Rotation paths and how fast each direction turns (degrees each step):
Each turn is a multiple of 5 degrees from 10 to 175, or 0.
Each row of a path follows its step; steps can be skipped.
Rotation 1:
step 0: [-1.28, -2.03, -0.86, +1.38, -1.81, +2.87, -1.86, -0.46, -0.93, -1.13, -0.85, +4.19, -1.77, -0.39, -2.66, -0.95, +2.80, +1.74, -0.70, +0.15, +0.32, +0.12, +0.75, -1.03, +2.56, -1.14, -1.64, -1.73, +1.66, -3.32, -0.29, +0.57, -1.38, -1.69, +0.76, -1.49, +1.76, -4.90, -1.36, -2.24, +1.51]
step 4: [-0.48, -3.34, -3.58, -0.64, +2.97, -0.84, -0.39, -0.19, -3.48, +3.43, -1.53, +0.12, -0.24, -0.87, -1.88, -1.38, +0.49, +1.16, -1.91, +1.14, -0.93, +1.42, +0.67, -2.57, +3.31, -2.23, +0.09, +0.85, +0.64, +2.17, +2.29, +1.36, +0.36, +1.07, -0.78, +1.98, -3.34, +1.30, -2.36, +0.31, -1.85]
step 5: [+1.41, -0.24, +3.05, +4.37, +1.01, +0.29, -0.24, -2.74, +0.18, +2.30, -2.33, +1.09, +1.22, -1.19, +0.33, +0.70, -0.26, -1.24, -2.43, +1.38, +2.95, +1.93, -4.05, -0.31, +1.98, -2.17, +2.82, -1.85, +0.45, -1.38, +0.90, -1.00, +1.27, -2.00, +0.83, -1.21, -0.45, -3.19, +0.01, -0.38, +0.59]
step 8: [+1.05, -0.80, +1.73, +0.06, +0.88, +1.04, +2.94, +0.74, +1.28, -3.18, -0.55, -0.30, -1.71, -1.39, +0.10, +2.37, +0.91, +3.27, +0.22, -1.93, +0.87, -0.17, -4.37, -0.27, +2.07, +0.55, +0.93, +1.57, +1.26, +1.76, +2.42, -1.29, -1.05, -2.07, -1.33, +1.64, -0.95, -1.65, +0.91, +4.99, -2.01]
step 9: [+0.27, -4.40, -2.35, -0.40, +1.75, +0.48, -0.58, -1.36, +2.38, -1.73, +0.55, +0.81, -1.61, +1.87, -1.09, -4.57, -0.34, +0.40, -0.09, +3.58, -0.60, -1.06, -1.73, -3.53, +1.45, -0.90, -0.82, -0.31, +2.93, +1.14, +0.78, +1.80, -1.93, +0.63, -0.87, -1.44, +1.61, -2.86, +0.68, -1.28, +0.09]
step 10: [+0.96, +0.57, +2.07, +2.41, -2.35, -2.28, +0.99, +0.50, -2.04, +4.63, -1.16, +1.97, +2.53, +1.64, -2.03, -4.05, -3.59, +0.31, -0.74, +1.30, -3.59, +0.31, -1.68, -0.44, +2.49, +0.49, +0.22, -0.33, +0.27, +0.24, -2.65, -1.47, +2.16, +0.08, +0.22, +0.14, +1.18, +0.22, -0.35, +0.09, -0.65]
step 15: [-2.68, +1.24, +3.62, -0.47, -0.46, -1.63, -3.09, +0.53, +1.00, +0.67, -0.95, +2.20, -2.77, +1.44, -2.02, -0.99, -1.29, +0.65, -1.35, -0.10, -1.04, -2.05, +2.03, -0.06, +2.55, -0.34, -1.25, -0.58, +0.48, +1.17, +0.35, +0.99, +4.18, -0.03, -4.67, -2.15, +1.41, -0.28, +0.92, -2.94, -0.33]
step 17: [+2.73, -0.20, +1.19, -1.80, -1.66, +2.92, +4.89, -1.64, -1.91, -4.56, -0.77, +1.21, -2.77, -1.30, -0.33, +0.11, +0.19, +0.84, -1.93, -3.89, -0.15, +1.52, -0.90, -0.64, -0.33, -2.04, -1.05, -1.03, -0.30, -0.80, -0.45, -1.52, -2.17, -0.34, +0.36, +1.06, -0.16, +0.61, +3.18, -0.36, +1.00]
step 18: [+1.91, -0.67, -0.10, -1.63, -0.14, -1.10, -0.40, +0.03, -0.89, -2.75, -1.54, +0.04, +0.79, -0.02, -1.97, +0.01, +1.60, +2.05, +0.59, +0.73, -2.61, -1.91, -0.60, -4.58, +0.15, -0.49, -2.05, -1.78, +4.33, +0.19, +2.44, +2.37, -0.62, +0.41, -1.34, -2.48, -0.92, +1.58, -4.10, -2.52, +0.14]
step 19: [-0.62, -0.54, +0.50, +3.41, -1.81, -0.42, -0.45, -0.53, -2.70, +2.60, -3.35, -2.05, +1.90, +2.39, -3.78, +1.44, -1.92, -1.63, +2.77, +2.15, -1.62, -1.65, -0.07, -1.52, +0.85, -1.56, +0.33, -0.27, +0.36, -0.80, +0.93, +0.69, +1.43, -2.61, +1.67, +0.20, -2.08, -1.40, +2.73, +1.84, -1.80]
[+0.05, +0.19, -0.13, +0.71, +0.71, +0.57, -1.04, -0.47, +0.30, -0.22, +0.47, -0.19, +0.40, +0.40, -0.52, +0.35, -0.33, +0.12, -0.39, +0.01, -0.22, +0.90, +0.40, +0.35, +0.33, -1.49, +0.77, -0.68, +0.43, +0.53, +1.18, -0.86, -0.52, +0.35, +1.06, +0.00, -0.83, +0.10, -0.91, +0.82, -0.03] : 20
[+0.05, -0.38, -0.21, -0.17, -0.39, -0.19, -0.88, -0.44, -0.52, -1.18, +0.50, +0.41, +0.26, -0.40, -0.38, +0.02, -0.02, +0.53, -0.06, +0.56, -0.08, -1.28, -0.75, +0.89, -0.64, -0.66, +0.93, -0.08, -0.04, +0.30, -0.36, +0.17, +0.23, -0.07, -1.25, +0.11, -0.45, -0.33, -0.11, +0.02, +1.88] : 120
[+0.18, +1.31, +1.63, +0.33, +0.29, -0.39, +0.39, -0.02, -0.04, -0.10, +0.58, -0.07, -0.31, +0.11, -0.23, +0.12, -0.63, +1.06, +0.00, -0.91, -0.77, +0.26, +0.34, -0.67, +0.13, -0.72, +0.10, +0.13, -0.29, -0.08, -0.25, -0.27, +0.61, +0.13, -1.34, +1.22, +0.21, +0.14, +0.72, +0.92, -0.16] : 155
[-0.37, -0.12, +0.30, -1.24, +0.40, +0.24, +0.20, +1.04, -0.42, -0.02, -0.13, +0.78, +0.57, -0.82, -1.08, -0.09, -1.03, +1.03, -0.24, +0.01, +1.01, +0.64, -0.46, +0.43, -0.66, +0.42, +0.94, -0.56, +0.26, -0.68, +0.30, -0.02, -0.15, +0.14, +0.01, +0.54, -0.33, +0.59, -0.03, -0.79, -0.96] : 110
[-0.54, +0.99, -0.29, +0.37, -0.66, +0.00, +0.06, +0.17, -0.01, +0.03, +0.66, -1.07, -0.10, -0.52, -1.14, -0.08, +0.47, -0.20, -0.66, +0.48, +0.80, +0.04, -0.85, -1.49, +1.20, -0.32, +0.45, +0.03, +1.04, -0.42, -1.07, +0.54, -0.42, +0.56, +0.28, +0.08, +0.02, +0.10, -0.07, -0.26, +0.38] : 80
[+0.72, -1.05, +0.30, +0.48, +0.02, +0.50, -0.37, -0.05, -0.01, +0.40, +0.12, +0.19, -0.74, +0.15, -0.98, +0.23, -0.47, -0.40, +0.93, +1.04, +0.45, -0.72, +0.22, -0.68, -0.07, +0.11, +0.61, +1.22, +0.34, +1.28, +0.24, +0.54, +0.25, +0.38, -0.46, +0.78, -0.01, -0.53, -0.35, +0.14, -1.33] : 70
Rotation 2:
step 1: [-2.28, -1.82, -3.83, -1.71, +2.50, -2.25, -0.17, -0.84, +1.49, +2.66, -1.87, -3.25, -1.16, +0.58, +0.58, +0.91, +1.42, +3.28, +1.46, -1.45, +5.13, -0.98, +2.95, -0.47, +1.80, -0.58, +1.85, +2.37, +0.68, -1.22, -0.80, +1.75, -1.31, +1.38, +1.23, -2.49, -1.81, +0.94, +1.14, -2.47, +0.18]
step 4: [+0.95, +0.71, -3.67, -3.59, +2.33, -3.03, -1.76, +0.65, -0.81, -0.18, +0.82, -0.75, -1.33, +0.51, -1.27, -0.72, -1.55, +1.09, -2.65, +4.03, +3.20, -0.10, +1.70, -0.80, +0.53, +2.40, +2.28, +3.79, -1.31, -2.15, +0.21, -0.09, -2.71, +2.44, -3.49, +0.99, -1.44, -2.59, +2.01, -0.26, +1.17]
step 5: [+0.82, +2.12, -3.01, -0.23, +3.58, +0.22, +0.05, -1.49, -1.63, -3.19, -2.49, +1.51, +1.84, -0.42, -2.74, +0.87, -0.04, +1.16, +0.60, +2.44, -0.04, -0.94, +1.42, -1.28, -1.33, -1.57, +3.44, +3.38, +1.78, +1.01, -2.07, +2.51, -1.48, +4.18, +1.07, -1.89, +1.72, +2.11, +0.82, +2.32, +2.37]
step 6: [+0.53, +0.97, -2.07, -1.05, -2.01, -1.63, +0.96, -1.10, -0.26, +0.54, -2.27, -3.00, -1.70, +0.60, -2.57, -0.42, +3.33, +3.90, +3.46, +0.76, +3.61, -2.23, -0.52, +0.46, +1.53, -0.17, +2.46, +1.38, -1.44, +0.27, -2.46, +2.26, -3.31, -0.67, -2.57, -0.96, +1.91, -0.28, -2.45, +1.51, +3.14]
step 7: [-2.79, +0.61, -2.59, -1.11, -3.09, -2.87, +1.67, +3.32, +0.06, +0.54, -0.63, -2.21, +1.09, -2.05, -2.24, -0.03, -2.23, +0.79, -1.48, +2.96, +3.19, +0.45, +3.04, +0.53, +2.52, -1.56, +4.39, -1.10, +0.09, +0.04, +1.21, +0.16, -0.94, +0.17, -0.62, -0.75, +0.42, +1.67, +3.39, +3.06, +3.08]
step 9: [+0.36, -1.79, +0.06, -1.23, +0.50, +0.43, -0.28, -2.37, -0.81, +1.31, -3.30, -2.03, -2.40, -1.91, -2.73, -2.28, +1.31, -3.77, -1.71, +1.20, +2.53, -0.77, +0.68, -1.43, +0.51, -1.76, +2.87, +3.54, -3.04, -1.85, -0.27, -2.57, -1.64, +1.14, -2.96, +1.25, +0.17, -1.46, -0.03, +1.78, +4.32]
step 12: [-1.17, -1.07, -0.64, -1.42, -0.56, -1.72, -1.01, +1.22, -2.85, +0.40, -3.80, +0.85, +0.04, -2.08, -3.18, -3.66, -0.06, -0.91, -1.52, +1.13, +1.95, -1.38, -0.05, -0.35, +1.12, +2.38, +3.31, -1.15, -1.84, -0.27, +1.49, -1.17, -0.53, +0.49, +0.98, -2.98, +5.18, +4.22, -0.64, +0.08, +3.08]
step 18: [+0.56, -2.04, +0.35, -0.21, +3.13, -0.82, -1.95, -1.16, -1.28, +3.35, -1.61, +0.48, -1.91, -0.64, -1.34, -2.69, +1.82, +0.83, +1.79, +0.70, +3.48, +1.09, +0.84, -1.57, +4.17, -0.17, +4.09, +4.85, +0.10, -0.27, -2.09, +0.45, -1.80, +1.68, -1.32, +0.83, -1.51, +2.64, -1.88, -1.21, +1.08]
step 19: [-2.80, -0.55, -2.84, -1.55, +0.39, -1.97, -0.24, -0.23, -1.82, -1.55, -3.93, -4.56, +0.48, -3.83, +0.52, -0.55, -1.54, +2.03, -0.43, +0.47, +2.84, -0.91, -0.80, -0.34, -2.14, -1.47, +4.41, +4.18, -0.45, -2.22, -0.51, +0.90, -1.10, +0.44, +0.46, +0.58, -0.29, +1.14, +3.30, -1.29, +0.47]
step 20: [-2.23, +1.86, -3.38, -2.15, +1.60, -3.27, -0.07, +0.07, -1.14, -2.49, -0.12, +1.05, +0.85, +1.43, +1.39, -0.11, +3.34, +1.81, +0.06, +0.56, +1.42, +0.36, +0.54, +0.13, -1.68, +2.27, +6.28, +1.12, +0.86, +2.82, -1.81, +0.25, -0.28, -0.82, -4.01, -1.35, -2.15, +0.63, -0.33, +2.34, +1.52]
[-0.30, +0.24, +0.44, +0.27, -0.36, -0.22, +0.68, -0.37, -0.28, -1.41, -0.06, +0.58, +0.64, -0.67, -1.02, +0.12, -0.95, -0.42, -0.36, -0.87, +0.52, +0.09, +0.62, -1.13, +0.32, -0.48, +0.70, -0.47, +0.43, -0.54, -0.42, -0.95, -0.62, -0.04, +1.41, +0.42, +0.32, -0.32, -0.05, -0.31, -0.18] : 155
[-0.27, +0.70, +0.30, -0.32, +0.62, +0.28, -0.14, +0.48, +0.05, -0.80, +0.17, +0.82, +0.36, +0.42, -0.05, -1.34, +0.28, -0.25, +1.03, -0.07, -0.81, +0.81, +0.43, +0.29, -0.02, -0.32, +0.49, -0.24, +1.06, +1.20, +0.50, -0.36, +0.26, +0.40, +0.30, -0.19, -0.66, +1.54, +0.02, +0.84, +0.09] : 145
[-0.25, +0.47, +0.37, -0.53, -0.28, -0.45, +0.12, -0.04, -0.01, +0.81, +0.86, +0.81, +1.36, +0.12, -0.22, +0.06, +0.01, +0.64, -0.24, +0.39, +0.75, +0.70, -0.70, +0.40, +0.32, +0.48, +0.33, -0.60, -1.55, -0.38, +0.64, -1.10, +0.94, +0.31, +0.07, -0.11, +0.56, +0.11, -0.17, +0.91, -0.67] : 80
[-0.23, +0.07, -0.24, -0.11, -0.19, +0.86, +0.00, +0.00, +0.33, -0.62, -0.62, +0.47, +0.09, -0.55, +0.83, +0.25, -0.47, +1.04, +0.36, -0.69, +0.39, -1.10, +1.00, +0.11, -0.99, -0.47, -0.08, +0.10, -0.17, -0.17, +1.10, +0.19, +0.99, +0.49, -0.17, -1.03, +1.27, +0.61, -0.24, -0.68, -0.46] : 155
[+0.03, +0.30, -0.48, +0.68, -0.95, +0.65, -0.56, -1.65, +0.43, -0.99, -0.77, +0.43, +0.85, +0.98, +0.11, +0.00, +0.45, -0.71, +0.27, -0.01, -0.24, -0.20, -0.62, -0.47, +0.06, +0.51, +0.19, +0.31, -0.58, +0.53, -0.95, -0.23, +0.55, -1.09, -0.57, -0.70, +0.21, +0.08, +0.56, +0.18, +0.02] : 125
[+1.30, +0.79, +0.47, -0.46, -0.48, +0.23, +0.81, +0.39, +0.28, -0.98, -0.77, -0.86, +0.09, -0.07, -0.81, +0.90, +0.56, -0.42, -0.45, -0.33, +0.15, +0.12, +0.79, +0.11, +0.84, +0.24, -0.75, +0.30, -0.67, +0.61, +1.09, +0.39, -0.31, +0.49, -0.46, -0.09, +0.04, -0.14, +0.26, +1.22, +0.17] : 20
[+0.32, +1.03, +0.17, -0.63, +1.31, +0.27, -0.18, -0.38, +0.40, -0.75, +0.07, +0.22, -0.79, -0.50, +0.46, -0.02, -0.03, -0.47, -0.56, -0.15, -0.04, +0.26, -0.03, +0.03, -1.70, +0.03, +0.34, -0.39, +0.01, -0.51, -0.22, -0.92, +0.65, +0.08, -1.03, +0.46, -0.44, -1.46, +0.22, +0.62, +0.20] : 65
